Each path below is one point turned by a fixed rotation once a step. After each direction that follows a path, write how fast that rotation turns it, in degrees each step (0 if it stays still).
Each turn is a multiple of 5 degrees from 10 to 175, or 0.
Each row of a path follows its step; steps can be skipped.
path 1
step 0: [ 18.8   3.2   5.9  11.8 -10.8  -2.7  -8.6  22.6  24.7  -4.1  17.7  -5.4
 -14.6   7.6 -30.2  -1.4  -8.3  -0.9 -18.5  -1.7  -2.7   3.4 -12.8 -16.3
  -2.1 -14.1 -19.2  19.0   9.5  37.3  19.8  31.6   4.2 -21.6 -19.4 -10.6
 -25.6  -7.9   2.2  -1.3 -17.0  -0.5  11.6   8.0 -13.3   4.5   8.3  11.8
  -4.0  27.5  18.0   0.1 -13.6  27.9  -5.4   1.2   1.6  20.9  13.6  26.1
 -19.1  24.8  -2.4   0.1  -5.1  -6.7  -0.9  16.1]
step 3: [ 11.9   1.6 -12.6  10.0 -15.2  12.9  -1.9   8.1  13.8  -9.0  -3.5  12.3
  -7.2  18.9   8.9   0.1  11.6   7.1  -4.4  -6.1  -8.4  -9.4 -13.3 -13.1
  29.8   1.5  -7.0  -3.6  -5.8  32.6   1.2   7.2  25.9 -11.4 -35.4  24.8
 -11.5  21.8 -10.9   6.7 -20.5  -3.7   3.2  19.1  -0.4 -13.0  39.5   2.3
  16.6  20.9  -9.3  -6.2 -11.8  15.6  -9.5  10.9  -4.4   4.8 -12.5  24.0
 -26.9  24.2   0.5 -12.7  -2.4 -11.5  -6.7  31.2]
step 4: [-14.9  -0.5 -15.6 -16.7  -6.8   2.2 -16.6 -13.8  16.1 -26.1   3.9 -17.7
 -12.7  -1.4 -16.6 -13.6  22.4 -12.3   0.7  -7.8 -14.5  22.7   9.3  15.9
   5.6 -19.6 -17.8  -1.4  -7.4 -15.2  -1.7  35.9  14.7  -5.2 -16.6  28.5
   9.5 -18.0  20.7  13.5  16.9  -9.2  -7.7  18.5   5.7 -18.2  20.3  -8.3
  -2.3  36.7  22.2   8.6  24.3  20.3   0.4  -3.2   1.5  14.5  -5.7  16.4
   1.3  11.8  19.1   4.6  -6.9  11.0  12.1   3.9]
step 7: [-10.3  -9.7  -0.2  -1.0 -10.8  -5.1 -18.5 -13.8  22.4   9.5 -12.2  -2.3
  -3.7   2.1   1.8 -23.8  26.6   1.6  12.5   2.7   6.0  13.7 -13.5  -0.5
  18.8 -21.8 -30.8  -0.7  -2.4  17.9 -22.6  25.5   8.6 -10.9   1.7   8.4
   1.4  -0.1  11.7 -11.8  23.3 -13.3  -2.7   7.0   4.5  12.1  20.2   0.9
   3.0  24.0  13.0  16.1  34.6  22.4   1.2 -28.0  22.8  16.2   2.2  30.0
  -0.1 -13.5 -12.0 -30.5   3.6 -13.5 -11.1   6.9]
step 13: [  6.6  -2.7  19.3  -1.8 -36.6  -3.0  -0.7 -16.2  -6.0   4.5 -12.6  -0.3
  -6.9  -2.1 -16.9  -4.5   5.9   8.3   1.9 -14.6  14.1  -4.4  14.9   9.9
  14.1  -5.6 -38.2   9.9 -21.5  15.0  14.8  30.7  22.0 -22.9  -7.1  11.4
  14.5   8.9   5.1   1.4   5.0 -19.6   6.3   7.0  -1.8  26.4  31.0   1.9
  13.9   8.2  15.3  19.0  -3.5  21.3   3.5  -9.8   3.5  19.0 -22.1  16.7
 -27.4  22.7  -5.7 -16.3  -3.1  -8.4 -11.6  18.9]
step 14: [ -4.0 -14.0  -2.4  -4.7   5.6  -0.7   9.1  -5.8 -17.3  -7.7  22.3  -5.2
   5.3  -2.8 -13.3 -16.8  18.8   5.5  -9.4  -0.3  -3.3  11.6  -4.8   0.6
  21.6  -0.7   3.2 -10.7  24.8  -6.8  18.2  17.9   9.3 -11.1   9.9  -3.8
  21.5 -25.2  20.2 -27.5   1.6 -23.8 -11.7  32.8  11.3 -21.3   4.9  13.0
  -5.1  31.4  30.8   4.8   8.9   6.9  -9.4 -23.7  20.3  -5.0 -21.5  11.8
 -17.2  26.9  23.9  14.8  -5.7 -13.2   0.8 -16.1]
step 17: [ 11.6 -13.9 -19.2   0.2  -3.6 -15.9 -10.0 -15.3   9.7 -18.4  27.2   2.5
   2.0  23.2  14.4 -26.8  10.3   3.2 -12.5   4.9   3.8  21.9 -20.2  -8.4
  16.6 -27.4  -2.1   8.4 -11.9  13.9  -9.2  28.2   9.2 -14.8  17.4  -6.7
  10.9 -20.7  29.3  -3.2 -13.1 -19.9   0.0   8.5 -25.6  -2.4  10.0  20.7
 -26.1  31.3  29.1   4.5  -4.2   4.1  -6.2 -18.1   0.1   8.9  -3.1  21.9
  -0.5  14.3   5.0 -10.2   0.3   2.5 -15.6  -6.4]
step 32: [ -8.3 -14.9   3.8  13.7   0.6   4.1 -13.2   8.1   7.7 -11.1   2.1  12.0
   5.2  -0.6 -11.3  12.5   0.4  15.7 -10.2 -23.7   1.7   1.7 -22.8  -8.8
  32.8 -13.0  13.1   6.0   7.8   0.7  17.4  11.7  -1.0  12.2   4.2   1.9
 -12.1  -9.1  36.0   2.2 -10.7  -3.0  16.7   4.4 -14.3  -4.4  15.0  28.4
   3.5   8.0  10.7  13.0  -2.9  13.5 -35.0 -18.4  12.5  -2.5 -14.5  29.6
 -45.8  24.1  10.5  -4.7 -12.8  -5.7 -14.1 -27.1]
step 34: [-12.9   4.9   2.9  -6.3 -17.3  -4.5  21.0 -12.0  17.3   1.9 -13.3 -12.7
  15.6  25.7  11.2   1.3  18.6  -2.2 -12.0  -7.7  31.0   2.8 -15.2 -10.8
  34.3 -16.0   1.1 -18.2  -6.4   8.7  15.2  26.4  21.2 -28.4  17.7   9.6
 -12.2  16.2  25.5  -0.5   4.1 -28.3 -26.6  19.9 -10.0 -10.6  21.2  24.2
   0.1  33.0  -1.6   6.2 -11.2  11.5  -2.6   2.4  12.6 -10.2  -3.3  -2.3
  14.1  -0.8  -2.5   0.4   8.8  -2.1   2.2  13.4]
Speeds:
[ -3.7  -0.2  -6.3   0.8  -0.1  -0.2  -0.7   3.5  -4.8   1.2   2.6  -0.6
  -1.7  -3.7   6.3   1.6  -7.3  -4.7   3.9  -4.5  -1.6   0.0   3.0   0.4
   1.1   0.6 -10.2   3.2  -5.0   0.6   1.3  -2.4   3.4   1.8  -0.1   9.4
   1.0   1.3   3.0  -5.2   3.9   1.4  -7.7  -1.9   4.4  -3.3   1.4  -3.5
   0.4  -1.4   3.9   1.8  -3.4   4.4   5.1   0.2  -3.6  -4.3   1.3  -7.1
  -3.6   4.8   6.9   1.5   6.3  -4.9  -2.6   1.0]  45
[  1.1   1.0  -6.7   1.1   0.7   1.7  -4.8  -0.5  -0.1   1.7   0.2   7.4
   2.5  -7.2   1.4 -12.6   1.3  -3.9  -2.9  -1.9  -9.3   6.3   5.6  -1.3
   4.8   0.9   4.7   0.5   2.5  -3.2  -4.5   2.7  -2.5   2.4   4.2   1.5
   0.1   1.2   9.2   2.5   0.9   7.7  -2.4   0.8  -2.3  -1.5  -2.2   0.6
  -1.5  -2.6   1.0   3.8   2.3   1.9  -4.6  -1.4   4.5  -4.5  -5.2   1.3
   4.9   2.2  -2.5   0.3   0.5   4.1   0.9  -1.7]  140
[ -1.2   6.7   4.5  -4.3  -3.8   1.3   5.1  -2.2  -2.9   6.1  -3.5   1.9
   0.3  -4.9   4.4   1.4  -0.4   0.3  -3.8  -6.4   0.7  -1.4   1.5  -0.4
  -1.6   5.3  -1.0   2.7  -6.8   1.7   1.3   1.9  -5.0  -2.0  -5.5   1.4
 -14.1  -5.2   2.9   0.7  -0.4  -5.8   3.2   3.3   2.0   4.7  -1.7  -1.3
  -3.5   1.8  -3.3   0.7   1.9   5.7  -5.9  -4.4   2.5  -0.9   1.6  -2.3
   4.5  -2.9   4.7  -2.8   1.0   4.3  -4.8  -2.4]  135
[ -5.4   1.8   4.5   5.9   2.8  -2.3  -4.7  -1.0  -2.0   4.0   5.2  -0.8
   5.5  -8.3  -2.8  -0.8  -3.9  -0.6   6.0  -4.0   2.5  -1.0  -1.1  -0.4
  -1.8   2.6  -2.8   0.7   4.8   4.2  -1.4   3.6   2.4  -4.0  -1.7  -5.0
   2.5  -1.4  -3.9 -10.4   1.9   3.8   0.5  -2.9  -4.0   2.4  -6.6  -1.2
   1.9   1.5   3.5   2.0   3.9  -0.1  -4.7  -1.7  10.2   1.8   2.0   5.3
  -3.5  -5.1   0.3   3.4   0.6  -5.5  -3.4  -4.3]  45
[-5.4  3.8  6.4  1.5  2.6 -2.1 -5.3  0.0 -3.2 -5.1 -1.7 -4.1 -5.1  1.2
 -5.7 -1.0  2.4  3.3 -6.7 -2.5  3.1  1.6  0.2  9.4  3.0 -7.6 -0.8  3.0
  1.0 -1.6 -5.6 -1.9  0.5  4.3 -4.6  3.7 -0.8 -7.8  5.7 -1.3  4.0  5.8
  0.7 -3.3  4.4  4.5 -1.8 -1.8 -1.6  0.6 -1.1 -1.4 -4.5 -4.8 -1.6 -3.0
 -0.9 -1.6 -5.0  3.4 -1.1  1.7 -1.5 -8.1  1.8 -3.9 -4.8  4.1]  115
[-9.7 -2.8  0.6 -0.8  3.6 -1.0 -0.6  6.9  2.8  5.3 -0.1  0.8  5.1  3.4
  6.4  5.0 -0.5 -0.4 -3.8  2.4  0.6 -3.5  3.7 -0.1 -1.7 -2.3  2.9 -0.8
  1.9 -2.1  0.4  6.9 -5.8 -2.3 -0.9  5.3  3.2 -3.2  3.6  0.2  2.4 -2.4
  2.4 -3.0  6.3  0.5  4.1  3.4 -2.9  4.6  0.4 -2.1  5.8 -5.4  6.1 -0.7
  3.4 -1.1  3.1  6.8  5.8  6.9 -4.0  6.7  5.4  1.1 -0.7 -4.5]  145
[-2.2  0.0  2.8 -3.7  6.1  0.7  1.8  5.4  0.8  4.1 -3.5 -1.5  2.3  1.9
 -8.4  1.5  0.3 -0.6 -6.7 -2.3 -2.6 -1.1  1.1 -5.4 -2.6  1.5 -2.9  0.2
  5.6 -3.6  5.7 -7.1 -3.9  4.4 -1.9 -6.7  1.8  1.0  8.5  0.5  1.2  2.0
  7.6  6.5 -1.0  1.2 -1.4  1.9  3.0 -3.9  6.6  3.8  0.0  3.4  6.9 -2.9
  1.9 -2.4  0.8 -3.4 -1.6  0.3  6.9 -1.2 -2.6 -6.7  4.2 -2.5]  80
